In the data rows, 128 means zero.
Here are some numbered points:
[171  85  50 170 175 180 104 193 106  92 110 153 100 105 126 111 170 145  91 136 122 145 139 116 171 173 157 129  97 137 135] 0
[153 172 115 133  31  56 183 193 180 197 161  32 200 100  27 156 123  99 131  97 168 102 123 206  43 128 100  78 149  92 144] 1
[121 124 146 101 152 181 138  39  84  90 145 160 113 128 164 129 169 127 145 159 199 186  87 103 161 134 161 108  70 149 131] 2
[129  96  84 148 170 142  86 161 103  84  99 170  98 116 147 119 146 141 111 138  69 129 139 111 167 148 128 152 133 124 128] 3
[140 102  90 137 146 138  67 161 116 109  95 179 108  94 142 126 154 128 119 148  64 134 164 121 133 142 136 143 139 138 129] 4
[137 100  87 147 193 192 170 191 121  72 102 144  92 166 155 106 121 172  90 104 120 108 125  88 210 162  99 154 115 120 132] 5
[129 126 112 167 251 210 254 195 119  28 134 116 124 208 161  55 115 194 109 126 181 168  83 101 255 147 111 154  76 146 138] 6
[153 133  99 168 155 132 150 191 141 102 136 106 146 117  93  87 148 120 118 136 118 159 114 161 132 119 123 134 128 143 137] 7
[182 126 109  72  42 193 112 115  96 152 167 153 170  91 113 188 165 150 149 117 223 144 163 153  42 174 191  30  55 142 125] 8
[161 144 141  85 114 189 157 118 110 113 176 159 173 125 118 135 142 154 146 124 211 176 127 146  97 144 170  64  61 157 122] 9
[147 135  95 157 185 173 195 206 126  78 155  91 151 148 116  91 157 143 108 144 161 182 117 150 157 131 129  90  97 141 161] 10
[143 141 157  92 122 169 168 110 120 119 174 143 147 138 128 143 139 147 140 130 208 171 126 136 102 153 156  67  72 154 125] 11
[ 81 108 181 122 104  90  63   4 127 160 112 138  99 122 161 143 120  93 159 140 103 105 116  93 144  93 118 171 174 131 120] 12
[139 121 143  84  90 195 112  29  86 143 156 152 121 116 139 169 165 118 143 128 234 164 118 112  91 153 202  47  61 153 116] 13
[124 134 155 116  48  17  33  59 144 211 121 111 142  61  91 137 132  62 153 146  63 106 156 161  38  79 154 124 204 127 115] 14
[ 84 175 191 110  89  22 123  95 173 179 115 107 152 135 115 131  60 109 158 117  61  78 134 145  86  78  83 171 202 127 109] 15
[108 123 132 147 206 116  78 132 119  80 102 187 109 123 165  88 128 139 130 167  48 149 129 103 160 106 129 184 154 161 116] 16
[115 145 159 140 101  55 115  77 147 173 137  87 150 109 100 121 127  85 149 136 110 121 111 141  95  84 114 141 166 118 145] 17
[ 85 116 161 136 129 108  62   0  84 125 142 118  91  97 142  97 201  46 171 207 160 234  79 113 145  81 180 124 122 145 146] 18
[109 171 181 132 148  77 161 143 152 118 135 102 153 157 123  91  88 131 140 129 104 136 101 136 118  87  98 149 157 132 121] 19
[107  82 111 162 175 117  66  84 113 108  87 138  76 103 152  93 152  96 115 169  70 137 124  91 189 129 119 179 158 136 138] 20
[ 87  88 123 141 160  77   0  44 108 133  79 179  82  98 168 107 158  85 130 171  38 140 143  87 153 104 145 186 186 153 134] 21
[242 168 101  65  75 255 255 255 139 105 223 137 248 143  81 191 141 240 116  73 255 156 167 201  43 233 179   0   0 156 119] 22
[168 147 131  89 105 161 130 179 122 120 166 163 166 119 114 139 137 152 127 121 162 158 149 161  70 154 176  64  80 165 121] 23
[106 114 109 165 137 105 142 126 143 133 111  88  92 126 116 121 146  96 111 120 137 108  98 117 169 134  81 173 153  88 147] 24
[112  83 102 148 118 129  40  20  75 134 105 131  73  80 143 122 212  59 136 189 121 177 101  96 148 115 166 139 138 126 135] 25
[120 200 189 105  92  87 229 186 188 168 156  79 183 174 105 147  43 137 138  79 137  82 132 169  78 100  79 113 150 115 113] 26
[165 141 107 106  72 159  95 108 107 130 179 126 167  72  93 153 196  94 146 166 195 205 144 181  56 138 195  24  79 167 134] 27
[114 191 183 103 100  87 197 167 154 153 155  80 174 160 103 142  80 147 151 109 147 105 109 170  78 101  97  97 135 120 124] 28
[120 161 158  94  58  86 137 133 164 185 148  94 166 121  96 158 108 109 145 109 136 107 134 166  49 115 113  96 143 109 124] 29
[130  90  70 160 181 139  84 171 106  86  91 178  88 123 158 115 151 130  99 141  75 134 147  96 175 154 117 163 133 143 121] 30
[ 84  94 129 172 217  71  36  79 111  92  87 181  89 111 173  68 132  93 148 188   1 170 138  94 174  86 136 206 192 169 121] 31
[121 130 160 108 127 123 130 132 136 142 126 148 121 142 141 150  98 141 124 111 123 101 138 127 110 129 127 142 131 113 115] 32
[137 112 113 106 128 158 110 136 108 119 125 176 129 129 154 147 131 154 120 110 125 111 145 116 122 160 151 122 111 127 119] 33
Which five points above are nearest to each new point, looking only along the 6 directions in which the numbered points spread most? Their numbers follow each, nearest first.
[ 73 141 170 131 123  54  86  29 125 157  86 122  85 133 149 138  96 100 147 122  71  79 114  84 161  81 112 211 192 106 112] 12 15 17 21 20
[142 108  95 156 174 198 171 189 117  86 106 134  97 162 154 124 121 162  99 101 133 109 126 101 191 154 116 160 104 117 136] 5 0 3 30 33
[120 136 151 136 255 226 255 193 130  17 144 151 133 221 179  71 103 204 112 124 189 172  86 107 230 138 105 138  69 158 145] 6 5 10 2 7
[120 130 144 112 118 130 123 124 135 141 124 157 135 139 146 156 109 150 129 119 101  93 150 124 120 135 121 132 135 125 118] 32 33 4 19 3
[130  68  85 146 133 152  21  22  68 114 111 153  83  76 136 110 228  69 134 185 124 198 101 103 166 121 188 127 114 152 154] 25 18 20 21 2
[105 144 154 108 113 111 117 114 143 148 127 151 118 140 140 144 100 138 124 111 112  85 141 120 113 131 121 143 150 122 105] 32 33 19 17 29
[120 147 156 117 127 114 149 154 154 126 119 152 142 138 137 139  86 159 129 104 108 101 139 131 110 124 105 147 137 117 117] 32 19 33 28 29
[143 152 117 157 179 154 212 179 146  91 157  97 145 152 111  84 141 138 113 138 168 180 106 145 157 128 122  99 105 146 147] 10 7 11 19 9
[156 139 108 172 209 179 217 209 143  63 144 100 149 168 107  70 149 142 103 137 164 188  96 147 181 141 119 116 101 146 146] 10 7 6 5 0
[141 108 118 136 194 177 176 243 140  70 103 183 135 172 164 106  89 207 105 105  79 106 154 110 167 162 122 151 108 136 120] 5 3 30 33 0
[ 82 106 160 128 112  80  86  30 127 155  97 134  74 136 162 131 102  96 138 128  91  88 121  84 161  98 114 187 172 114 121] 12 20 21 32 17
[ 64 121 170 133 119  71  85   7 127 162 105 101  85 138 145 123 104  69 146 143  92 108 104  85 166  89 103 190 177 101 121] 12 17 20 24 21
[116 141 145 106 117 137 147 140 134 139 117 145 124 157 150 158  92 169 129 101 127  96 137 122 134 144 116 131 114 120 121] 32 33 19 24 28
[121 135 154 120 124 113 121 130 149 148 106 156 127 138 144 134  81 144 131 112  81  86 151 114 132 123 105 172 170 135 108] 32 19 33 4 15
